50 stands for zero in the data rows.
Here is a table of points, one per row:
[30 28 41 52 25 51 34 51 88 38 65 44 44 17 47 49 63 30 51 64 44 44 40 41
 52 43 73 36 10 57 60 82 33 43 52 55 50 62 61 51 37 59 60]
[33 24 45 52 53 47 61 65 27 65 35 34 45 49 26 53 82 59 50 59 51 17 65 46
 48 53 58 38 46 63 40 70 51 64 62 53 53 46 33 49 36 83 42]
[23 53 57 46 46 65 37 67 51 56 64 55 32 51 59 45 73 46 47 25 57 55 60 67
 68 64 59 45 63 58 38 45 55 49 52 54 40 32 78 46 31 68 60]
[29 34 36 61 51 56 49 56 60 80 26 60 76 27 58 61 58 65 49 47 41 53 57 71
 46 44 38 28 59 67 17 54 47 40 56 61 48 41 57 38 69 49 76]
[40 50 47 25 30 58 38 43 25 58 60 56 53 52 35 56 72 44 49 41 46 63 47 41
 49 54 68 51 70 54 69 62 34 70 32 39 43 21 63 63 44 61 55]
[61 41 46 49 57 67 53 49 84 57 54 47 41 40 40 36 34 48 55 31 66 63 32 47
 25 52 46 28 45 33 24 58 37 51 27 43 53 38 51 52 52 82 46]
[27 37 48 59 73 42 25 47 65 70 37 51 74 68 54 76 59 49 35 32 67 84 36 51
 66 47 33 32 41 45 51 53 41 80 52 51 29 67 38 85 57 68 61]
[12 82 50 47 34 69 34 51 45 36 53 40 52 31 55 83 51 55 58 33 49 46 55 84
 40 56 47 39 51 45 62 56 39 30 53 40 50 37 25 55 62 66 45]
[69 42 46 20 69 49 54 40 24 34 60 40 77 23 55 60 10 63 67 65 53 58 63 37
 85 51 63 52 40 45 54 34 61 48 49 62 41 51 64 66 37 52 61]
[33 49 32 18 52 40 49 48 83 88 55 59 63 46 59 35 33 44 64 62 46 78 57 66
 53 36 62 48 55 71 65 84 65 46 48 38 39 52 48 57 50 33 47]
[48 63 42 81 49 64 56 48 65 60 48 45 44 42 62 30 74 53 56 55 80 48 59 68
 67 66 38 51 50 49 57 52 48 64 55 54 25 57 53 82 27 53 61]
[31 40 66 41 12 49 41 74 46 75 72 34 29 45 46 58 58 19 39 69 60 50 38 42
 51 52 61 38 40 61 83 39 76 73 42 48 42 35 47 32 47 67 57]
[27 57 50 64 61 39 27 72 33 64 48 36 49 41 46 60 25 38 21 66 51 52 62 46
 48 67 47 23 41 21 48 57 36 45 24 62 34 39 60 38 45 55 49]
[48 29 49 49 39 43 33 38 58 47 42 47 61 11 32 78 77 66 63 34 56 37 41 43
 36 31 27 37 30 23 41 68 66 55 47 53 52 36 68 78 52 49 51]
[32 08 67 56 38 41 62 39 63 62 48 43 56 48 50 48 66 27 55 51 40 56 83 56
 48 54 72 37 75 21 81 46 51 56 53 47 30 52 31 42 64 34 59]
[54 34 78 35 68 68 53 94 45 47 34 43 51 50 62 56 76 51 58 86 64 47 38 52
 66 54 65 16 65 46 39 55 41 37 37 30 58 37 33 80 47 45 55]
[27 72 71 60 48 71 85 34 64 46 64 41 46 56 36 36 68 44 44 70 27 74 36 47
 68 39 58 52 33 50 46 89 66 72 16 66 51 33 53 62 56 48 64]
[30 54 30 45 65 58 68 58 64 31 54 38 59 32 37 39 46 91 42 56 64 51 43 48
 27 67 29 52 31 64 75 62 30 71 54 27 22 44 28 51 53 41 58]
[54 46 51 56 34 51 31 46 13 36 64 52 34 63 42 61 55 45 61 57 54 58 49 81
 15 39 82 52 47 50 58 54 58 64 17 52 49 47 31 68 33 63 48]
[39 44 49 52 74 83 75 37 49 68 53 61 57 37 37 69 53 40 58 55 57 47 49 74
 42 73 58 37 47 29 42 44 39 65 39 36 74 46 45 54 57 57 51]
[45 30 63 64 34 56 40 49 66 35 61 59 54 67 45 65 58 53 38 45 57 43 71 41
 43 60 65 64 50 57 16 58 58 30 28 43 45 20 40 62 57 41 46]
[62 40 29 45 74 49 36 55 82 45 56 63 35 43 28 46 57 52 43 57 32 49 50 47
 66 41 53 62 35 21 73 24 52 38 42 55 38 51 13 58 35 72 63]
[55 72 79 53 45 70 27 43 61 42 40 28 42 12 24 56 36 30 58 33 45 39 41 42
 71 35 65 51 76 42 71 30 67 65 49 56 58 54 47 55 69 43 55]
[40 53 32 27 26 40 68 46 41 57 51 39 37 40 21 48 49 36 32 69 43 28 33 72
 28 67 68 45 67 64 34 49 54 39 31 32 13 44 70 75 60 51 73]
[37 29 50 61 56 43 34 70 73 55 36 45 46 68 58 47 50 33 52 38 60 51 58 70
 47 46 41 47 28 55 44 50 25 73 58 46 41 50 52 64 54 34 32]
[47 26 55 40 41 65 37 35 41 60 47 26 25 49 28 41 49 52 56 47 56 57 28 50
 64 72 43 30 11 74 52 53 61 54 53 24 18 43 23 62 69 11 54]
[47 48 61 45 61 55 26 47 50 48 68 23 37 48 40 45 15 37 65 40 30 36 72 55
 55 46 51 56 68 73 55 37 45 60 33 41 64 23 30 86 43 77 60]
[60 49 59 56 51 55 59 56 26 66 73 63 26 49 35 55 33 68 37 38 46 80 62 62
 57 56 44 40 45 38 46 69 47 39 57 61 27 69 52 66 61 60 48]
[63 69 38 64 32 43 56 36 65 51 71 34 40 44 27 63 54 66 53 50 35 63 52 82
 59 51 54 24 65 31 47 68 34 55 52 68 56 29 37 56 28 15 59]
[65 41 84 52 54 33 48 39 78 48 70 35 39 46 36 49 63 61 42 42 65 73 76 44
 33 58 50 22 57 70 63 80 57 52 31 30 55 57 44 37 62 60 59]
[45 51 68 37 55 46 65 37 60 63 60 34 44 49 37 45 62 36 54 43 74 45 45 64
 55 41 49 71 56 35 41 71 55 47 44 35 53 56 40 40 43 65 41]
[42 58 36 28 52 73 46 56 78 43 51 53 49 63 68 81 70 39 64 59 52 58 75 51
 45 77 56 39 45 41 37 71 98 55 78 72 32 32 34 51 54 62 52]
[68 56 57 57 61 48 69 68 65 50 45 41 65 53 43 60 60 36 70 54 20 66 43 65
 30 62 12 57 44 75 62 71 36 50 40 34 26 39 63 53 35 48 67]
[42 45 39 57 58 47 47 43 46 63 49 70 39 54 51 73 69 39 63 57 60 51 51 65
 66 57 41 57 38 35 48 60 33 66 29 47 73 35 63 33 55 25 62]
[44 68 55 33 44 41 53 53 56 54 55 58 56 16 50 63 63 58 47 34 42 49 43 81
 49 71 57 47 30 53 42 49 52 78 23 34 35 58 34 37 64 56 52]
[49 59 59 46 32 35 44 44 42 48 64 41 62 56 45 57 70 42 53 46 43 44 32 48
 57 52 61 69 66 35 43 71 51 53 51 48 36 60 34 52 47 43 39]
[52 27 63 43 36 51 33 53 41 86 66 46 50 49 39 59 63 48 58 64 49 27 63 56
 76 81 49 46 32 55 69 54 48 50 58 27 49 33 28 50 53 70 66]
[48 62 40 55 42 53 54 58 23 46 63 63 29 15 35 29 67 46 61 39 33 59 49 47
 34 52 45 36 55 47 53 48 54 52 63 36 17 44 42 67 67 63 56]
[59 40 33 65 59 42 25 70 26 62 48 35 59 43 45 45 60 78 51 36 59 56 63 66
 68 63 71 42 42 47 63 51 48 76 52 52 41 38 55 46 63 58 62]
[43 33 50 68 32 63 57 46 48 80 56 44 74 34 67 43 54 56 16 62 48 52 40 46
 56 61 48 35 64 21 63 47 80 67 36 23 37 26 41 60 25 57 31]
[36 54 52 70 53 51 53 54 41 41 46 62 65 62 38 40 41 57 47 47 53 65 25 52
 59 61 67 50 45 31 58 92 35 29 76 04 48 53 55 51 57 68 65]
[50 47 38 53 54 74 48 26 60 45 36 51 30 62 35 67 43 66 33 72 64 66 55 61
 53 34 54 51 67 56 45 65 49 50 56 50 46 67 34 39 39 61 63]
[46 53 50 53 39 43 63 55 67 49 35 29 40 55 50 53 26 52 74 62 84 65 50 77
 48 32 56 31 30 31 57 63 60 58 48 43 32 30 62 48 54 60 56]
[28 59 55 28 01 81 58 63 55 53 51 45 45 57 33 33 35 60 48 57 38 37 71 74
 74 56 28 54 34 52 58 43 69 58 36 17 57 55 57 44 37 47 52]
[49 38 56 43 37 71 52 33 52 87 16 31 38 26 46 61 43 35 39 28 53 58 44 46
 56 73 82 58 64 37 55 69 37 55 32 42 26 35 41 43 32 64 62]
[18 30 80 40 51 56 54 69 41 73 44 45 49 72 51 46 48 61 68 28 47 40 36 43
 59 51 56 53 60 20 55 54 46 50 30 76 34 47 40 44 45 40 83]
[44 47 61 50 33 49 35 56 46 59 43 52 29 64 46 22 54 64 68 55 41 53 43 28
 35 52 51 66 61 43 42 52 73 45 28 30 42 48 48 35 56 53 22]
[50 61 59 36 70 59 23 27 38 51 54 31 52 52 63 54 41 40 46 52 32 58 46 39
 60 38 50 43 58 57 40 45 45 50 62 25 42 38 53 37 53 45 52]
[33 61 52 45 57 41 81 46 54 59 66 61 38 51 54 53 38 46 47 42 60 49 62 28
 27 41 44 35 60 30 55 49 48 63 70 25 86 32 38 54 47 48 65]
[67 31 52 38 24 48 73 39 53 50 37 26 31 59 69 58 53 64 25 43 33 57 49 67
 67 22 43 52 41 54 54 70 42 53 49 47 73 17 46 68 91 89 57]
[48 41 57 49 31 67 55 53 67 73 63 52 54 32 46 59 26 53 43 50 71 52 33 47
 47 55 54 63 56 62 32 48 52 47 25 48 51 51 40 71 69 71 48]
[42 27 36 68 77 72 35 71 76 66 59 47 46 50 42 79 58 56 27 55 48 55 38 64
 60 44 68 30 84 68 67 48 53 45 41 55 60 37 59 48 60 47 43]
[21 58 47 26 49 49 53 28 72 52 48 61 45 40 56 35 44 54 48 57 35 37 43 58
 51 37 61 19 40 46 46 64 47 51 50 62 71 68 55 73 35 28 34]
[51 61 46 56 64 39 35 45 48 39 44 48 63 55 56 38 45 37 37 57 57 11 63 51
 66 51 31 16 69 58 41 89 49 67 28 44 28 53 46 43 55 66 70]
[26 42 49 61 27 67 75 77 44 57 75 12 48 28 40 51 45 41 62 56 30 52 75 46
 68 52 75 48 66 38 29 80 53 76 37 28 54 58 50 63 51 44 39]
[46 54 28 49 48 56 40 55 55 53 45 47 32 49 78 61 33 65 73 24 28 16 19 64
 52 67 60 15 46 51 70 79 72 54 31 37 68 41 39 47 46 60 48]
[18 45 37 39 65 29 43 70 33 60 42 15 32 29 25 37 79 38 40 41 67 51 53 66
 77 67 51 70 62 53 64 58 83 24 43 48 73 33 37 55 61 66 45]
[22 21 43 59 41 46 42 60 52 68 29 54 27 43 52 64 47 43 62 50 50 88 44 52
 58 60 17 23 79 51 32 43 46 63 60 53 56 49 35 47 31 52 57]
[42 44 54 59 44 32 81 27 57 46 61 36 46 57 60 57 72 71 62 47 53 43 37 52
 67 45 73 36 52 79 30 23 31 59 59 41 42 61 54 43 39 77 34]
[48 34 34 79 37 60 52 46 42 77 71 44 41 51 47 55 44 30 49 57 69 16 43 45
 62 55 37 53 44 68 60 55 60 55 48 60 47 37 45 51 60 46 70]
[31 47 68 37 40 55 50 55 58 51 59 63 48 05 53 63 57 66 61 51 67 39 58 60
 25 27 28 41 60 70 65 72 38 40 56 38 34 49 45 50 33 70 44]
[42 49 34 55 60 80 49 36 39 54 28 43 49 61 51 39 81 24 64 60 42 57 84 51
 57 37 58 30 31 50 58 47 54 54 30 37 48 45 51 41 57 69 52]
[73 54 39 65 44 51 58 67 44 76 55 49 46 36 64 56 55 58 62 44 52 56 53 30
 54 23 58 62 56 45 49 49 55 41 44 27 47 53 37 39 59 43 50]
[43 40 42 66 40 53 39 29 47 57 34 40 36 32 60 43 55 67 59 64 58 86 44 16
 48 70 60 66 66 68 57 63 36 61 47 54 80 53 47 54 47 71 50]
[61 33 44 45 37 55 65 63 46 42 39 55 71 62 21 43 55 36 38 24 63 34 56 42
 41 77 51 39 71 53 73 50 63 58 44 62 63 56 61 55 59 44 54]
[54 94 65 57 63 44 44 58 67 71 43 65 44 54 33 64 39 56 49 61 50 37 51 33
 56 43 72 48 58 53 59 52 40 61 67 53 31 34 52 68 69 62 36]
[46 80 42 55 35 33 74 43 37 68 35 31 76 57 54 57 61 45 52 44 55 60 46 38
 42 46 53 35 30 60 43 45 26 22 37 74 50 39 18 54 47 74 40]
Along one direction, these points spread out more than along any other. Take the direction at right angles to it along which they spread out most. Then take the direction at right angles to both along which they spread out most. Go by this last direction. For each point below, how far along it does it lie, from 0 to 99? 50 is the average, and the first point above lies past it. One standard deviation of the points above along it is 16.
[45 58 72 60 52 24 29 35 47 50 46 34 56 59 29 59 36 45 74 78 32 60 37 53
 52 73 39 45 43 56 54 42 79 59 59 38 81 69 43 57 58 82 65] 35
[55 43 32 55 27 63 43 59 47 56 70 41 67 58 53 40 63 44 65 54 52 58 40 60
 44 38 68 36 53 48 59 55 45 46 39 38 65 68 46 58 75 72 63] 44
[62 49 59 63 52 44 25 46 74 69 38 55 41 21 47 38 39 57 59 61 31 39 64 64
 44 55 62 64 50 52 34 55 62 68 70 46 48 44 35 66 48 55 56] 43
[62 37 54 45 47 48 59 55 52 40 52 79 41 46 59 41 50 30 59 43 56 64 55 48
 89 69 56 24 64 52 35 66 47 62 49 63 48 32 27 41 45 59 49] 42
[24 51 65 54 53 73 38 61 24 72 40 46 58 44 46 32 60 65 62 56 69 45 49 56
 36 38 54 37 40 60 53 59 64 57 57 77 51 36 39 47 46 44 69] 60
[52 55 45 52 49 66 19 45 89 72 72 10 57 73 21 53 54 74 78 46 46 46 57 41
 45 58 61 36 53 47 51 51 43 54 51 51 38 40 44 52 43 70 47] 41
[75 65 66 55 40 62 44 54 44 54 32 29 57 46 64 40 52 48 27 64 54 61 55 62
 24 55 45 54 37 46 49 65 25 47 73 57 74 55 38 56 40 43 43] 39
[38 63 45 63 51 49 56 45 55 57 46 30 42 40 72 72 47 53 65 38 56 40 60 41
 34 59 64 45 60 45 43 72 58 53 48 21 54 58 33 66 45 38 79] 46
[57 57 54 41 42 49 60 78 54 69 39 35 18 64 50 71 61 61 35 35 48 59 65 28
 47 44 60 56 33 41 48 64 43 61 33 45 58 70 58 70 43 63 72] 38
[29 47 68 60 69 42 33 40 77 35 41 54 41 48 59 41 37 73 58 69 40 42 52 55
 34 60 65 60 39 38 42 43 51 55 62 57 45 43 39 54 63 70 69] 37
[42 66 42 29 15 52 17 62 63 64 54 40 51 52 32 38 77 48 46 76 67 53 56 40
 61 62 53 35 76 27 38 48 31 69 28 38 57 42 40 49 67 51 74] 53
[56 39 42 42 59 69 52 67 35 60 75 27 56 51 52 41 51 32 39 51 45 57 36 53
 25 43 60 68 51 58 24 65 56 77 59 62 53 52 30 28 52 54 62] 45
[42 68 51 57 37 43 32 59 61 55 43 53 67 39 20 50 44 55 39 37 52 59 56 45
 66 28 89 41 30 70 35 31 72 58 53 19 57 40 39 50 20 54 85] 42
[62 52 66 45 52 48 38 34 47 79 81 27 37 48 78 30 84 47 32 46 51 36 53 56
 40 59 58 50 44 45 50 36 63 33 44 37 59 52 64 62 48 53 67] 47
